Rows swapped in pairs by one turn or mirror: which row each one swaps with:
The rows were stretched afterwards, more along some directions than others.
Z_60: [-1.01  1.26 -0.49 -1.18 -0.17  0.05  3.15 -0.58 -0.36  0.89 -0.95  0.47
  1.16  0.26  1.75  0.03]
Z_18: [ 0.98 -1.32  0.60  1.54  1.87 -0.07  2.20  2.03  0.53 -0.61 -4.34  1.70
 -2.96  2.05 -2.57  3.65]
Z_443: [-2.28  1.67  2.06  3.30 -1.47 -2.16  0.42  4.10 -1.95  0.99 -3.46 -0.81
 -1.14  1.78 -3.36 -1.12]
Z_435: [-1.42  1.19  3.81 -0.11  0.57 -1.92  1.02 -0.53 -2.70  0.22 -1.07 -1.18
  1.95  1.11  0.78  1.20]
Z_494: [-0.10  1.67  2.75 -1.49 -1.77 -2.26  2.26 -0.98 -1.80  1.36 -1.39  2.37
  3.27  1.46  1.68 -1.00]
Z_371: [ 1.48 -1.31 -0.27  0.12 -0.13  0.33  2.56 -1.77 -0.81  0.76 -2.53  2.71
 -0.13  0.50  2.32 -0.43]
Z_789: [-1.79  1.88  3.35 -3.15 -1.47 -2.87  0.14 -1.32 -4.56  2.90 -1.38 -2.77
  5.04  0.35  0.60 -4.27]
Z_226: [ 0.85  1.30 -0.55  0.62 -0.89 -0.79  0.25  1.56  0.56 -1.00  0.26  0.64
 -3.47  1.09  0.12  2.01]
Z_909: [ 0.59  0.20  1.14  0.31 -0.97  0.14  0.42 -0.25 -1.12  0.51 -1.98  2.73
  1.08  2.82  1.45 -1.78]
Z_415: [-1.59  1.22  1.37  1.73 -0.67 -2.38  0.16  1.21 -0.55  0.91  0.46 -1.09
  0.23 -2.11  0.75 -2.35]
Z_323: [ 2.12  0.16  0.67 -1.12  0.30 -0.29  1.08  0.70  0.24 -1.21 -2.67  0.88
  0.75  3.93 -0.41  2.37]
Z_430: [-1.53  0.73  2.62  1.63 -0.36 -1.64  0.72  2.72  0.32  1.82 -4.37 -0.63
 -1.76  1.62 -2.48  0.91]
Z_169: [-0.91  2.66  0.40  1.17 -0.68 -1.85  1.90 -0.12 -2.11  0.99 -1.15  0.22
  0.49  2.76  0.27  0.71]
Z_235: [-0.31  0.23  1.12  0.11  0.53 -0.74 -0.40  0.02 -0.70 -0.26  0.58  0.23
  0.23  0.50  1.55 -2.75]
Z_337: [-0.34  0.52  0.92  0.39 -0.53 -1.90 -0.79  3.82  0.18 -1.00 -2.38  0.48
 -2.67  1.87 -1.80  1.50]
Z_697: [ 0.25 -0.04  0.45  1.60 -0.77 -2.00  0.09  0.47 -1.42 -0.27 -3.13  1.17
  0.04 -0.53 -0.52 -0.63]
Z_155: [-0.63 -0.53 -0.09 -0.66  0.75 -1.83 -1.07  1.63 -0.90 -0.99 -0.18 -0.55
 -0.49  1.24 -1.63  0.81]
Z_163: [-2.01  1.44  0.58  0.69  0.38 -0.04  1.15  3.59 -0.82 -0.44 -3.30 -1.53
 -0.91  0.54 -3.23  0.87]
Z_27: [ 0.88  2.53  0.16  1.40 -1.08  0.09 -0.05  1.33 -1.57 -1.25 -1.31  0.35
 -0.06  2.63 -2.44  2.00]
Z_534: [-0.91  2.90  3.35  1.81 -2.35 -4.06  0.91  4.51 -1.29  1.10 -4.18 -0.34
  0.07  2.21 -3.64  0.46]
Z_250: [ 1.61  0.72 -0.33  1.75  0.59  0.65  1.38  1.50 -0.90 -1.64 -3.82  0.33
 -2.58  1.51 -2.84  3.87]
Z_252: [-0.78 -0.29  0.84  1.43  1.29  0.54 -0.31  3.22  0.12  0.98 -4.00 -0.38
 -1.76  1.31 -2.51  1.93]
Z_124: [-2.23  0.73  3.19 -0.57 -2.95 -3.20  0.58 -0.03 -4.05  2.77 -0.83  0.24
  2.25 -0.36  1.31 -1.17]
Z_4: [ 0.68 -1.71  0.01 -2.76  0.79  1.60  2.14 -3.35 -2.69  0.59  0.84  0.30
  2.19  0.37  1.35  1.02]
Z_824: [-1.48 -0.24  0.90  0.15  0.48  1.06  1.85 -0.25  1.68 -0.54 -1.26 -0.40
 -0.97 -1.10 -0.53 -1.43]
Z_955: [ 0.98 -0.11 -0.25 -1.04 -2.43 -1.77  0.62  0.73 -1.47  0.60 -0.83  0.36
  2.29  1.04 -0.84 -0.51]
Z_106: [-2.05  0.72  0.73  0.00 -0.07 -2.86  0.84 -1.34 -2.15  2.66 -0.07 -2.11
  2.45 -0.71 -0.59 -1.35]
Z_243: [-0.95  2.76  0.78  0.71 -0.16 -2.08 -0.94  2.02 -1.44  0.16 -1.51 -0.31
 -1.79  1.23 -0.44  1.86]
Z_571: [-0.18 -0.42  0.19  0.45  1.38 -1.09 -0.35  0.31 -0.13 -1.14  1.08 -0.77
 -1.12 -0.01  0.78 -1.50]
Z_42: [ 1.43 -2.69  2.17 -1.48  1.55  3.19  3.05 -1.28  0.51 -0.13 -2.39  2.08
 -0.58  2.14  1.80  1.68]
Z_883: [-0.04 -0.59 -0.62  0.02  1.09  0.40  2.04 -1.83  0.44  1.99  0.30  0.15
  1.77 -0.86  2.25 -0.07]
Z_381: [-0.51  3.62  3.45 -1.40 -3.39 -1.97  1.32  1.36 -2.10  1.98 -2.74 -2.05
  1.63  1.00 -1.25 -0.32]
Z_469: [-1.46  1.03 -0.43 -1.48  0.65  0.55  0.51 -0.82 -0.70 -0.51 -1.45 -0.34
 -1.05  0.81 -1.22  1.01]
Z_46: [-0.93  3.39  2.08 -0.45 -2.03 -3.04  0.08  2.03 -3.88  0.10 -1.83 -0.47
  2.09  1.32 -3.88  1.50]
Z_544: [ 1.07 -0.95 -1.37  0.04  0.34 -1.07  3.25 -1.68 -0.83  0.90 -0.39  1.75
  0.20 -0.22  0.26  2.00]
Z_26: [-1.07  3.27  1.06 -0.85 -2.33 -5.25  0.89 -0.06 -4.17  2.33 -0.49 -0.58
  3.86  1.29 -0.81 -0.70]
Z_57: [ 1.00 -0.33 -0.18 -0.26 -0.23 -0.77  1.84  0.10  2.12 -0.92  0.98  1.12
 -0.79  0.65  1.41  1.53]
Z_16: [ 0.33  0.49  1.22 -0.19 -1.92 -0.30  0.77  0.37 -1.39  1.45 -2.51  1.77
  1.98  2.50  0.89 -2.22]
Z_475: [ 1.56  1.82 -0.21  1.54 -0.91 -1.20  0.81  0.71 -0.45 -1.31 -3.56  1.66
 -1.79  1.18 -0.99  3.68]
Z_392: [-2.20  0.04  2.72 -0.41 -2.26 -2.47  0.48  0.25 -3.81  2.11 -1.21  0.52
  1.59 -0.46  1.27 -0.92]
Z_804: [ 0.74  2.61  0.47  0.50 -0.85 -0.09  0.28  1.34 -1.74 -0.70 -2.10 -0.59
  1.08  3.08 -2.44  1.68]
Z_132: [ 0.16  0.81 -0.73 -0.70 -0.15 -2.31  1.10 -0.97 -0.05 -0.77  2.58 -0.66
  1.25 -0.78  1.43 -0.03]
Z_875: [-0.91  0.93  2.97 -0.06  0.82 -1.08  1.61 -0.88 -1.98 -0.44 -0.79 -0.66
  1.33  0.82  1.39  2.02]
Z_101: [ 0.61  2.79 -0.05  0.56 -1.36 -0.63 -0.28  1.69 -0.59 -0.91  0.21  0.28
 -2.13  1.43 -0.79  1.94]

Z_169 is swapped with Z_443
Z_106 is swapped with Z_430
Z_381 is swapped with Z_789
Z_4 is swapped with Z_42
Z_469 is swapped with Z_824
Z_57 is swapped with Z_155
Z_132 is swapped with Z_337
Z_883 is swapped with Z_252

